Each row is where one point has got to under a steady rotation. How many steps took it there?
The counts run from 0 to 234.
[143 186  92 134 139 145  94 155  77 125 111 170 117  92 114 135 157 114
 155  79 158  89 127 113 139 107 177 165 113 140 167  86 139 126 177 123
 161  73 116  87 151  85 105  99 121 164 111 116 151 140 122 129 146 148
 135 112 146 139 161 166 127 141 139 125 130  84 119 144 118 151 163 126]	57
[131 217 105 127 147 125 109  95 114 105 121 158  84  86 127 158 127 144
 147 110 108  74 128 138 128  94 166 138 138 153 185  80 153 154 130  84
 135  84 116 104 153  85  73  94 118 159 139 112 132 108 147 115 135 151
 129 151 111 133 149 111 170 154 138 128 150 104 106 165 110 142 116 123]	90
[157 205 116 127 139 148 122 137 128 112  98 118 115  87 140 151 164 119
 119 129 138  77 129 100 149 108 186 170  97 147 181 102 107 135 161 130
 149 104 116 114 111 104  61 109 120 132 129 108 160 154 147 118 167 158
 137 117 146 147 151 142 161 165 130 109 117  59 114 159 118 108 173 120]	136
[156 180 132 113 143 117 115 124 113 121  87 140 126  93  76 134 167 113
 152 139 120  71 112 119 158  92 170 161 101 167 165 113 101 143 130  96
 141  83 142 126 119  88 108  90 105 170 135 101 140 103 117 121 133 162
 124 125 135 127 166 126 167 126 144 125 126  63 139 171 117 149 170 140]	45
[159 197 109 131 123 130 111 133  94 129  77 122 103 109 108 108 167 129
 146 125 136 100 117 116 152 101 173 159  91 166 192 110 101 146 153 128
 164  83 126 111 126 109  80 131 125 139 119 101 151 146 130 105 141 171
 147 156 158 110 142 137 152 135 126  80 129  61 133 161 131 127 163 131]	167
[147 203 106 147 153 161 115 103 109 110 123 147 125  92 133 162 129  91
 156 114 140  96  78 152 125 125 148 163 130 166 172  91 158 136 146  95
 144  53 132 103 155  97  87  95 110 152 139 124  99 123 141  89 123 164
 109 104 111 148 147 123 180 138 149 128 139  88 141 142 106 132 111 152]	94
[135 192  99 156 129 113 118 116  87 131 118 141  85 113 117 152 148 119
 151 121 167  89  88 109 126 112 169 187 104 152 165 100 132 125 134 113
 148  86 139  83 128  86  87  58 104 150  93 110 149 135 139  71 114 140
 145 114 114 142 157 135 163 120 152 134 121  88 112 145  95 147 140 115]	210
[135 217 108 111 178 142 104 126 120 106  83 141 130  84 122 129 139 110
 125 120 124  73 138 110 125 120 174 136  99 143 180 114 117 139 165 118
 151  97 108 127 152  99  76 137 121 167 134 115 112 127 136 122 131 165
 115 136 142 128 140 109 181 131 110 117 150  69 131 170 138 121 153  97]	107
[178 190 148 145 114 127 129 114  86 125  85 132 121 114 142 145 164 138
 148  98 152  96  99  78 159 127 147 144 109 135 169  93 105 153 159 129
 151 106 141 118 148 107  84 114 119 152 117  90 124 133 143  98 156 144
 113 132 132 164 141 138 163 135 116  73 144  82 117 160 127 138 141 137]	157
[157 187 119 142 116 137  98 113 103 120  90 133 106 105  79 133 162 134
 142 115 140  77 107 112 140  88 174 186  94 164 173 119 105 136 139 120
 137  84 135 118 117 103  90 105  84 154 106 120 136 114 136 103 103 157
 142 122 121 132 168 139 163 130 132 103 124  92 150 162  85 144 170 112]	36
[162 207 111 126 145 127  97 121 128 124  85 123 133  94 122 126 145  97
 111 135 142  82 103 138 132 140 162 161 122 147 188  99 108 160 160  97
 157  63 118 146 118 118 104 131 122 142 142 124 115 123 133 112 126 159
 111 123 121 117 137 111 179 146 128 116 167  72 138 170 149 136 162 135]	133
[144 188  92 139 142 132 108 140  97 120 110 145 112  94 116 159 152 114
 143 104 151  65 100 105 131  96 165 177  91 157 151  92 119 124 138 121
 158  89 127  94 115  78  91 104  79 150  97 123 150 131 132 107 121 148
 147  95 128 150 175 131 137 139 138 135 106  99 132 149  92 143 150 113]	66
[144 183 119 154 154 108 127 126  98 121 110 146 120 107 119 150 141 119
 146 103 142  72 102 113 125  97 177 167 126 154 162  88 135 140 150 109
 147  95 113  96 138  86  88  83 101 146 102 111 155 116 138  98 110 138
 122  99 111 174 162 125 153 146 149 137 128  86 112 152  87 148 147 122]	65
[154 202 111 138 145 134 111 140  82 138  84 137 124 116 103 107 172 109
 154 129 146 117  99  89 152 144 170 174  83 148 169 104 110 134 157 117
 156  94 149  97 135  94 114  95 122 160 118 111 121 124 103 104 137 178
 133 118 141 114 178 151 153 105 121 101 123  66 129 156 136 147 161 135]	193
[150 197 118 114 123 138  96 135 123 110 138 150 132  89 146 147 137 122
 139 127 125  86 124 109 132 144 159 167 120 175 191  85 148 143 146  98
 119  67 135 103 143  95  87  82 104 149 129 112 141 146 142 139 172 173
 134 130 132 142 139 129 174 139 136 108 144  91 106 138 117 100 133 129]	119
[154 205  95 117 160 138  93 169  97 121 120 164 138  86 123 149 141 113
 138  83 146  86 141 105 129 121 166 161 109 144 173  92 129 138 154 124
 142 103 110  86 161  71 101  89 118 160  99 119 137 145 144 116 144 150
 131 119 144 134 180 142 133 149 132 132 127  79 100 156 144 139 156 100]	232
[146 187 101 141 124 113 131 114  73 129 103 158  79 115 122 138 155 132
 162 106 163  85 102 124 131  86 181 175  99 150 183 101 128 141 152 135
 151  94 126  73 143  83  73 100 112 160  90 108 149 139 148  91 121 158
 153 150 126 147 168 151 147 129 145 104 131  92 116 157  99 142 139 113]	61
[173 195 140 156 113 118 110 111 103 125  89 118 119 122 119 122 141 134
 147 124 142  95  94  86 157 125 153 151 105 162 192  68 108 173 154 115
 154  89 157 111 133 111 117 103 105 139 110 108 137 129 130 108 158 156
 134 135 142 123 146 136 174 127 123  84 154  77 128 166 131 127 157 137]	158
[177 181 101 139 162 129 113 133 102 144  77 126 119 112 120 111 171 125
 152  92 145  95 139  79 137 118 161 142  89 140 155 113 120 142 160 111
 160  95 110 116 134  78 106 104 130 155 136  97 127 116 135 116 108 139
 106 116 133 163 176 127 123 159 125 137 119  60 121 161 106 166 170 117]	47
[156 213 114 119 112 136 101 103 111  99 122 151 107  68 126 171 139 112
 154 109 128  74 113 131 128 124 130 150 121 177 188  89 149 160 126  97
 139  67 135 125 143 107  68  98 119 145 145 112 135 134 150 115 164 151
 122 130 124 156 121 121 183 145 137 110 137  90 117 159 114 116 111 132]	120
[177 208 106 136 142 145 117 128  98  99  91 119 124  80 161 112 146 112
 137 112 121 110  85 115 131 131 159 134 124 151 180  96 144 163 162 116
 160  69 115 140 140 112  80 126 146 155 160  98 122 150 147 118 133 171
  99 130 150 136 109 118 172 148 122 102 157  63 122 156 115 119 153 139]	138
[154 202  97 132 167 111 145 106 112 140  98 124  96 104 133 137 138  80
 135 141 148 100  98 111 120 143 165 159 106 138 187  93 139 142 148 125
 147 117 121 112 132  94  74  94 133 151 131  99 106 154 146  71 111 151
 113 103 111 135 148 104 183 137 126 131 134  66 108 161 120 125 132 115]	104
[145 218 105 133 156 144  88 116 116 106 101 127 124 119 139 136 128 122
 121 123 126  87 101 114 141 107 179 142 120 149 182  70 124 144 148 106
 139  79 117  98 135  93  69 115 105 157 114 135  99 101 143 111 114 173
 138 130 114 120 157 109 181 148 118 110 148 104 147 152 119 122 137 118]	98
[166 193 130 142 144 111 138 129 102 117  95 127  98  92 150 114 148 107
 135 119 147 103 109 107 127 136 152 154 128 146 198  97 157 163 159 120
 145  90 129 138 133 115  88  94 132 139 135  78 134 163 157  98 137 156
 110 131 141 154 125 114 177 124 147  90 157  68  94 152 126 112 146 134]	139
[160 209 103 119 143 130  95 110 112 137  93 125 112  86 138 119 165 121
 116 113 144  86 153 132 140 123 157 160 103 157 195 127 115 145 161 120
 130  57 110 147 130 116  80 135 117 157 130 108 123 139 146 112 129 158
 124 150 123 113 124 114 160 140 130 111 141  75 137 164  93 121 167 100]	142
[178 186 123 155 136 118 120 118  68 115  90 150 112 103 121 133 167 124
 157  89 167 112  92  62 139 137 135 171 112 153 151  84 124 144 164 126
 147  87 147 123 147  94 116  90 114 162 109  93 128 110 134  85 122 142
 111 108 125 165 156 119 149 126 115  96 148  74 128 154  86 149 151 121]	183
[155 201 135 122 108 110 120 126  99 110  99 133 113  76 109 144 162 144
 136 131 135  76 127  95 131 134 171 194 130 160 192 115 113 121 154 147
 119  97 127 125 127  93  77  86 114 145 114  98 154 161 153 104 143 156
 123 129 140 138 153 132 175 125 132 109 148  85 110 147 100 110 151  97]	0
[165 194 108 135 149 133 126 124  94 110  84 122 130  80 115 123 172 126
 146 120 137 109  96 117 128 132 134 165 113 157 176  78 120 147 157  93
 166  54 132 131 105  96 104 116 135 142 167 102 121 127 132 118 135 163
  96 108 132 134 137 115 170 150 148 121 136  59 133 154 110 132 155 168]	164
[138 209 104 138 142 168 102 118  96 104  86 148 114 107  93 137 159 119
 135 105 136  89 106 123 122 109 169 167 102 160 164 118  97 119 132 113
 145  82 132 115 138  95  72 119 109 162 110 117 103  92 132 106  97 171
 129 144 118 134 180 127 165 124 116 132 137 109 157 156  95 155 137 106]	212
[144 208 114 132 161 121 134  98  95 118 110 153  95  79 135 172 143 106
 140 111 148  84  83 126 112 110 149 169 140 144 157  84 131 140 154 115
 150  96 123 107 154  93  76  92 123 151 120 115 115 134 151  74 134 147
 114 103 101 151 141 123 180 141 132 127 142  95 113 163 118 146 118 123]	95
[143 191  68 140 136 127 119 111  68 103 111 151  91  94 102 137 149 142
 166  98 151 120  97 120 120 105 144 164 128 166 178  87 159 134 136  90
 165  56 135 100 124  81  92 100 141 167 127 108 127 125 129 110 106 171
 123 132 132 132 133 122 158 132 142 123 146  86 126 151 106 152 125 148]	59
[161 186 138 136 141 111 113  88 117 139  69 106  97 106 123 127 161 146
 135 130 113  71 117 131 157  93 163 153 111 159 177 103 120 164 142  85
 138  74 118 129 105 111  87 108 108 140 163 100 129 111 144 108 124 147
 119 125 103 144 146 127 176 139 138 104 139  66 134 169 104 156 148 148]	160
[162 186  92 119 137 143 129 127  86 100 111 141  83  89  93 139 168 113
 165 123 127  86  98 124 127  98 151 164  98 171 168 114 133 129 136 101
 164  91 127 120 129  90  82  98 143 172 180 100 133 119 135 133 146 185
 123 141 152 147 146 137 163 120 141 108 120  50 116 165 123 144 141 152]	50
[165 193 111 118 160 129 116 118 104 127  67 137 119  85  92 131 169 116
 152 109 126  69 128 122 151  89 149 157 104 148 162 124 111 147 152 100
 150  97 136 132 125  81 101 119 120 148 152 102 128  96 134 118 118 142
 111 138 139 153 167 121 156 143 148 126 118  56 136 176 111 165 167 131]	46
[155 186 100 132 144 129 116 120 107 123  96 133 112  99  98 147 155 112
 151 124 139  71 100 117 147 106 140 154  89 178 168  98 136 156 124  76
 156  80 138 129 104 100  97  98 101 140 164 103 138  99 115 125 129 151
 121 102 117 157 150 126 163 134 149 137 108  59 138 177 112 149 139 155]	190
[183 200 142 138 147 140 116 130 110 117  77 124 123 126 154 127 173 135
 146  97 133  75 111  73 158 115 160 144 106 140 163  90 117 153 162 135
 139 105 119 129 137 108  83 106 128 151 133 102 122 116 154 131 129 149
 105 124 128 158 166 131 145 144 128  92 143  69 100 170 107 138 156 133]	12
[161 194 126 143 126 124 127  90 110 111  72 121 101  90 103 129 168 111
 157 133 145  87  96 120 151 107 132 160 110 158 175 106 128 165 133  89
 147  81 150 146 108 112  93 111 128 121 167  97 134 125 141  96 153 147
 110 123 124 133 134 132 172 135 156 113 126  59 126 181 123 132 151 156]	15
[151 199 102 136 110 129  95 123  84 102  91 149 115  90 105 123 154 153
 139  89 138  80 138 111 146  91 157 141 117 169 177 115 120 159 157 113
 147  61 127 131 127 105  94 127 122 160 113 106 139 116 135 106 116 147
 134 170 135 130 131 113 154 126 124  95 153 109 140 146  87 143 156 114]	177
[168 207 110 112 159 131 101 117 111 132  96 109 125  88 145  99 174 128
 102 106 140  99 149 115 127 139 173 151 118 155 193 123 132 150 180 125
 122  56 111 141 130 100  80 112 136 160 137  99 123 139 154 109 110 150
 105 136 125 136 149 127 163 147 129 102 160  64 124 143  95 140 166  94]	143
[135 180 113 145 128 101  99 162 101 138 105 142 111  83 117 132 165 124
 137 101 152  70 134 109 144 113 175 170 102 161 178 115 121 150 157 128
 158  68 124 118 101 102  91 108 104 133 124  93 177 149 138 110 133 141
 139 112 139 146 152 134 138 146 157 130 125  58 112 150 111 135 196 125]	171
[172 206 144 141 127 115  94 104 108 145  84 135 133  90 136 128 158 143
 127  85 144  79 130  92 138 106 158 149 119 150 168 106 117 175 176 119
 125  71 121 129 147 105  96  99 105 147 111  96 128 124 152 113 132 123
  96 124 106 162 155 120 151 153 121 104 156  86 123 168  91 162 167 108]	152
[170 195 132 143  88 106 107 103 101 122 113 124  98 101 132 118 158 130
 136 121 144 100 107  98 144 143 155 166 114 171 194 111 134 148 146 133
 123  70 144 112 134 112  89  71 106 141 112  93 133 153 133 108 144 156
 144 146 131 132 143 144 180 112 128  80 155  89 113 129  87 117 146 115]	149
